In the rows, zero is written as 128.
Each path below is one point turned by a fixed rotation once a step. After each direction that follows a path, write how fast that rotation turns it, in deg/step (0 if it stays still).
Each turn is a multiple of 5 degrees from 10 to 175, or 0.
Each row of a path follows its step; steps can be skipped.
Path 1:
step 0: [123 132 120 126 128 127 120 123 130 116 123 122 130 132 121 137 132 117
 128 119 129 122 125 121 138 113 128 119 140 130 133 129 140 122 127 117
 130 118 130 130 123 137 122 126 131 114 126 119 131 133 121 125 133 119
 141 128 127 129 131 139 124 133 130 124 128 132 131 120 128 136 133 135
 134 127 125]
step 7: [122 122 123 144 129 120 129 132 132 134 123 136 138 142 121 122 146 137
 130 126 126 135 120 127 120 127 127 137 140 130 113 129 131 140 130 127
 131 129 118 124 136 121 127 128 123 130 121 123 135 133 115 128 123 131
 127 130 128 133 130 129 128 128 130 135 134 125 134 119 126 135 129 122
 131 124 122]
step 9: [132 120 135 129 126 125 136 127 126 132 127 133 130 131 128 134 119 131
 134 136 120 118 135 125 119 131 121 112 125 115 119 130 134 115 141 131
 129 132 135 131 128 121 125 127 122 136 137 135 133 124 131 110 134 124
 129 123 124 119 127 129 126 131 139 132 128 133 130 136 130 137 124 136
 123 119 121]
step 11: [135 126 124 133 124 142 119 127 135 129 138 117 134 123 134 134 123 121
 120 133 131 115 127 125 138 118 129 129 130 126 136 128 119 133 129 118
 124 134 136 125 128 126 127 124 126 143 131 113 110 125 138 125 128 128
 127 121 133 129 119 127 122 126 128 129 123 132 129 123 126 122 124 132
 139 140 129]
step 14: [133 119 128 129 131 134 126 123 142 129 122 124 131 133 135 132 132 138
 133 135 119 124 129 134 130 126 120 122 124 126 127 130 130 134 126 122
 123 131 134 123 126 135 130 129 125 142 123 125 129 132 141 127 130 131
 120 112 134 135 110 126 127 130 123 125 135 136 120 122 134 129 136 144
 140 122 130]
step 20: [127 111 134 118 131 130 125 126 122 120 126 121 122 125 127 124 146 131
 120 127 124 127 135 134 126 134 128 125 116 137 127 132 132 122 131 139
 114 140 136 134 123 132 129 121 131 140 127 137 129 131 126 135 125 132
 126 128 132 125 124 130 141 119 129 121 126 138 133 125 125 125 139 131
 124 124 121]
step 28: [128 125 135 135 128 127 130 121 123 133 118 131 124 123 131 122 121 129
 127 123 134 120 129 129 123 120 120 122 126 127 126 133 130 119 124 123
 130 143 131 137 126 117 127 116 138 133 127 130 138 140 129 131 122 136
 136 130 118 127 124 120 139 118 124 125 128 122 131 145 139 117 124 131
 127 138 136]
Directions:
[128 131 129 128 128 130 130 126 129 129 128 126 129 127 128 127 129 128
 130 129 129 127 128 126 131 128 128 125 127 127 126 128 126 128 126 129
 127 130 126 129 132 127 128 130 125 126 129 128 127 130 127 126 128 128
 128 129 128 126 132 126 128 128 128 126 129 129 129 127 128 124 130 131
 128 130 128]  60
[125 129 129 128 129 127 129 128 126 130 128 129 128 129 127 127 128 126
 128 126 129 129 132 133 126 127 128 129 128 128 124 128 127 128 128 128
 131 129 126 124 128 130 127 129 127 131 129 129 125 126 126 127 127 127
 129 129 127 127 130 128 128 128 126 127 129 129 128 127 127 127 128 127
 127 125 126]  130
[126 125 128 129 128 129 128 125 127 127 127 128 129 127 131 125 127 129
 128 127 127 127 127 128 126 130 128 126 127 126 126 129 127 129 129 130
 126 130 128 128 129 128 131 127 128 128 124 130 128 127 124 126 128 129
 128 126 128 126 127 127 130 131 127 128 125 130 128 130 130 128 128 125
 130 128 129]  135
[129 128 131 129 127 127 128 130 130 129 129 129 127 128 128 129 128 129
 129 126 130 129 127 127 129 130 128 128 128 124 128 127 129 127 127 129
 129 127 130 126 128 123 127 128 129 127 127 129 126 129 128 129 127 127
 130 131 129 128 129 125 129 131 126 130 129 130 128 126 128 131 131 126
 128 128 127]  125
Path 2:
step 3: [132 140 139 133 135 124 141 123 132 136 125 131 132 131 123 114 134 122
 128 119 132 133 135 130 132 112 134 135 134 121 126 137 125 125 117 129
 142 135 138 131 127 121 133 134 132 142 126 130 129 141 130 134 116 133
 124 126 114 122 127 126 131 133 120 135 127 127 132 135 129 132 120 137
 118 131 128]
step 11: [115 123 144 132 134 124 140 117 122 130 134 137 131 136 136 133 130 120
 137 125 138 117 126 133 131 126 139 134 147 123 129 128 115 133 113 127
 128 136 130 134 135 126 123 122 138 125 134 128 126 123 122 128 127 131
 131 127 125 128 126 141 127 117 131 122 126 117 126 134 124 123 121 128
 130 131 118]
step 12: [127 132 126 120 138 138 132 123 126 123 121 121 132 136 141 133 125 129
 121 135 135 144 131 128 112 118 117 140 126 126 124 131 119 130 125 123
 120 139 123 133 123 124 124 129 131 138 134 125 125 129 125 133 128 132
 130 127 134 133 120 126 117 113 134 125 133 132 112 144 129 122 133 131
 131 133 125]
step 17: [121 124 128 136 140 136 130 116 125 136 136 134 123 129 143 134 130 135
 140 135 122 123 125 132 126 118 126 132 132 124 127 130 128 134 134 133
 122 129 127 135 126 128 127 112 126 129 135 132 119 121 136 137 125 121
 127 129 128 130 124 126 122 124 133 125 130 111 115 130 116 135 121 130
 131 117 107]
step 19: [131 141 135 134 143 131 130 120 120 126 136 121 143 126 135 118 134 124
 132 119 125 127 137 124 134 114 118 117 136 129 124 138 130 135 126 133
 128 139 126 125 121 125 124 125 124 129 137 132 132 134 128 121 135 127
 133 131 128 133 135 126 123 111 125 144 128 131 131 135 123 125 119 130
 127 125 116]
step 22: [122 139 118 131 133 135 141 127 132 125 121 123 136 131 143 135 130 124
 123 128 128 138 123 130 122 119 133 137 131 135 136 140 125 113 138 125
 126 140 130 138 128 132 123 127 126 131 129 133 117 129 122 137 119 124
 126 134 121 120 115 126 122 131 129 130 128 129 124 140 134 122 135 133
 132 135 115]
step 29: [136 139 114 131 134 131 115 127 126 133 138 120 134 135 139 126 123 132
 134 122 123 132 139 128 136 121 122 132 138 125 126 141 130 133 131 133
 128 147 133 130 131 134 131 121 131 132 137 134 116 121 133 129 135 131
 130 119 131 132 120 130 130 119 118 128 130 133 119 137 129 136 119 129
 119 124 117]
Directions:
[127 130 129 127 128 128 127 129 130 127 128 126 129 127 127 129 127 130
 129 126 128 127 126 130 126 129 126 128 132 128 130 128 126 127 127 126
 127 133 128 129 129 128 126 129 129 129 127 128 128 129 126 126 128 128
 129 129 128 129 127 127 126 130 128 126 128 127 132 131 124 128 131 127
 127 129 129]  35
[128 130 128 126 130 127 128 129 127 128 128 129 126 129 126 127 130 129
 126 130 127 129 128 127 129 126 127 125 129 126 128 130 129 129 129 127
 129 130 127 127 126 126 130 128 129 129 128 132 129 126 128 128 129 130
 127 128 129 127 126 127 128 128 123 130 127 128 129 128 127 130 127 129
 128 126 132]  70
[128 125 128 131 127 127 128 128 130 128 129 129 127 128 124 128 129 127
 130 129 131 129 129 125 129 130 128 129 130 128 127 127 129 129 124 126
 129 126 128 125 130 126 129 126 127 129 126 130 128 128 126 129 128 127
 129 130 128 130 127 129 127 129 126 130 126 128 129 130 129 128 128 128
 125 131 127]  145
[128 128 128 129 125 126 129 130 128 127 131 127 127 129 128 130 129 127
 127 127 129 129 129 127 124 125 125 126 130 132 128 129 126 128 128 131
 127 127 128 129 129 129 126 126 129 126 131 129 127 128 127 128 127 127
 129 129 130 131 128 127 129 128 128 128 127 130 126 127 129 130 128 129
 127 126 127]  145
[131 130 131 128 128 127 129 131 129 129 126 126 128 130 129 127 128 127
 127 127 128 126 127 130 128 128 126 129 127 126 127 126 125 132 125 128
 126 126 123 128 128 127 129 129 127 129 127 127 127 128 128 127 129 128
 128 128 129 129 127 128 127 128 128 129 128 127 125 127 128 129 126 130
 128 130 128]  90
[128 125 130 127 128 124 128 129 127 129 130 129 128 129 129 132 127 129
 129 130 127 128 125 126 130 128 129 127 129 128 126 127 127 124 129 127
 127 128 126 126 127 127 128 128 131 127 128 129 128 129 128 129 130 129
 130 126 128 127 128 129 126 127 130 127 129 127 127 127 127 125 130 132
 126 129 129]  110
Path 3:
step 0: [134 128 121 142 133 127 130 128 126 124 108 140 121 120 120 132 127 133
 125 128 125 126 129 117 120 133 133 127 126 127 132 127 135 133 121 124
 124 130 134 129 140 121 126 132 131 125 129 123 125 127 125 113 126 122
 129 127 137 133 120 116 121 140 133 124 132 124 122 128 132 128 129 138
 128 125 126]
step 1: [134 133 122 124 131 130 124 128 113 120 124 140 121 120 128 135 129 129
 138 130 127 122 129 131 108 128 129 134 140 127 131 130 135 124 131 130
 132 123 130 122 139 134 123 131 134 124 125 131 124 128 130 127 131 123
 140 132 128 131 130 115 127 138 125 134 117 129 132 129 127 119 117 136
 130 132 129]
step 3: [128 133 128 125 134 126 125 133 123 121 132 132 116 136 131 131 129 132
 120 131 120 127 129 128 128 124 131 130 118 135 126 119 129 139 128 127
 125 132 139 134 135 124 129 133 131 124 122 108 127 138 128 123 118 130
 119 140 129 137 133 138 133 132 131 117 131 130 127 129 113 130 122 129
 130 122 121]
step 4: [132 134 137 126 126 128 123 124 127 126 131 129 133 124 122 126 140 139
 125 125 127 124 127 123 125 141 120 133 126 128 129 124 137 127 126 128
 130 128 135 124 141 108 130 132 126 117 121 117 123 140 126 117 136 124
 132 134 129 134 134 133 121 133 130 123 126 122 131 130 120 128 130 139
 122 134 124]
step 5: [127 121 138 123 122 132 133 135 126 125 119 121 124 123 123 125 132 132
 124 136 128 123 131 137 115 135 133 139 139 126 128 134 140 123 126 123
 119 129 137 119 126 119 134 129 125 114 131 127 119 133 128 124 136 126
 132 124 131 132 132 114 116 124 125 130 125 139 126 132 122 127 127 128
 127 124 126]
step 23: [131 119 119 122 132 139 128 132 120 131 119 142 131 127 134 120 133 124
 135 129 121 130 131 131 120 127 132 147 131 123 131 128 128 128 136 126
 123 121 134 126 131 120 124 122 125 119 121 125 123 143 122 133 118 134
 125 131 114 135 133 126 132 135 130 132 123 130 126 123 129 126 120 134
 127 123 125]
step 26: [139 128 132 129 131 125 123 129 122 132 125 124 128 118 121 125 138 125
 129 124 122 136 127 128 115 129 130 130 142 131 126 127 139 122 124 125
 126 138 136 125 132 120 126 122 128 133 130 124 121 141 131 125 130 126
 127 134 135 138 136 125 111 132 117 128 135 133 126 117 123 131 130 121
 130 122 120]
Directions:
[127 127 132 126 130 130 128 126 128 128 129 127 127 125 128 128 127 129
 130 127 129 130 127 124 128 129 129 129 125 127 130 126 129 131 128 131
 129 127 128 131 127 129 127 128 129 129 129 126 129 126 129 125 127 126
 127 129 128 130 126 128 127 127 128 128 130 127 125 129 128 127 128 128
 128 129 130]  100
[127 125 130 125 128 129 126 131 130 128 128 130 126 129 129 127 130 128
 126 129 125 129 126 127 128 128 128 127 127 127 127 124 125 128 128 127
 128 127 126 128 130 126 129 127 126 130 126 124 127 128 128 128 128 128
 129 129 125 125 129 128 130 126 128 128 127 126 131 129 130 128 128 127
 128 127 129]  70
Path 4:
step 2: [125 133 126 122 128 129 119 124 127 132 126 122 120 135 132 117 138 136
 123 126 128 134 130 133 127 130 121 129 141 130 145 136 130 123 139 129
 138 123 129 140 134 130 120 125 132 131 117 121 118 136 124 133 129 140
 143 132 122 131 130 132 118 133 129 124 124 141 122 127 113 130 124 136
 126 128 131]
step 3: [114 131 131 128 126 127 119 138 130 112 126 133 136 124 122 118 131 120
 125 119 132 131 126 127 120 129 132 129 132 135 124 136 135 132 115 131
 142 139 129 135 129 123 123 128 125 129 122 117 124 134 119 132 121 128
 136 131 120 130 124 139 131 134 127 131 119 132 123 128 130 138 126 132
 116 143 120]
step 5: [119 123 115 121 128 145 131 140 120 124 128 131 132 129 128 118 136 128
 116 131 131 129 128 133 131 131 139 131 130 136 127 127 127 131 138 141
 135 118 128 134 129 130 113 125 120 127 130 122 119 125 129 121 126 136
 134 126 122 133 136 129 131 121 124 114 120 142 122 123 126 131 121 139
 125 131 135]
step 10: [121 134 121 125 125 132 121 126 129 122 124 130 132 137 134 118 138 132
 118 123 132 128 125 135 133 122 139 138 136 134 130 136 136 127 129 120
 136 123 134 139 134 133 131 119 130 139 117 125 112 132 121 132 124 127
 130 134 117 141 132 139 124 128 133 119 133 132 126 120 127 137 121 124
 113 132 126]
step 21: [123 130 126 118 133 131 125 126 113 123 129 133 129 122 126 113 125 119
 116 123 142 136 120 127 123 130 125 124 140 129 127 127 132 133 124 124
 140 123 120 136 133 126 121 129 123 131 121 127 124 129 126 138 132 137
 127 122 122 139 119 133 128 133 121 126 123 134 120 126 135 142 137 125
 122 142 119]
step 22: [113 126 128 130 136 131 122 131 134 124 122 121 138 121 131 126 142 113
 124 126 132 137 134 130 138 131 129 136 126 134 130 128 126 130 141 137
 128 123 141 128 133 135 124 132 123 132 124 131 115 129 131 141 136 133
 124 135 128 130 129 126 124 124 127 127 120 135 134 126 123 138 128 140
 116 134 112]
step 24: [116 126 129 130 133 132 114 129 124 122 129 136 120 124 123 124 125 126
 128 133 121 134 127 136 118 130 128 136 148 124 114 125 131 135 145 129
 135 126 133 139 142 127 119 115 119 128 123 125 127 135 125 127 126 131
 128 129 119 131 126 127 120 131 131 128 125 134 122 125 124 134 132 121
 114 122 124]
Directions:
[129 127 127 126 128 128 128 130 129 128 131 129 128 128 129 131 125 129
 127 126 126 130 127 128 127 129 129 129 128 126 128 124 128 129 129 128
 131 128 126 129 128 127 126 129 126 125 130 130 129 128 129 125 132 130
 129 128 127 127 128 128 128 128 130 126 130 128 128 128 127 127 126 129
 126 126 129]  95
[127 129 125 129 128 123 123 129 130 129 127 128 128 127 127 126 129 128
 130 130 127 127 130 129 125 128 127 127 127 127 130 127 129 127 128 127
 127 129 128 127 128 127 127 127 128 128 129 128 132 131 128 126 128 131
 128 130 128 126 129 128 129 130 127 128 127 128 128 127 128 127 127 130
 127 128 125]  70
[129 128 124 129 129 127 130 127 132 127 127 127 130 129 127 130 127 129
 129 131 128 130 128 128 130 127 130 129 130 130 128 130 128 127 127 130
 130 127 130 128 128 132 126 127 129 129 126 129 128 129 128 128 128 128
 128 129 128 129 129 124 126 128 125 128 127 127 127 129 127 129 126 131
 126 125 129]  145
[126 126 128 127 129 128 127 129 129 126 128 131 127 125 128 129 126 129
 128 129 129 128 131 126 127 130 127 130 131 128 126 130 126 131 128 128
 130 129 126 127 127 128 129 130 126 130 125 129 129 127 127 126 127 129
 127 126 129 126 129 126 129 129 129 131 128 126 127 127 131 129 130 126
 129 129 127]  140
[128 129 128 131 127 130 129 130 128 131 129 126 125 128 129 131 130 126
 127 131 129 127 128 129 126 129 132 125 131 130 127 128 127 127 129 128
 127 125 128 129 127 128 126 127 125 128 128 128 131 131 129 128 128 127
 129 127 129 128 127 128 128 129 128 128 128 129 124 125 129 128 128 127
 130 127 129]  95
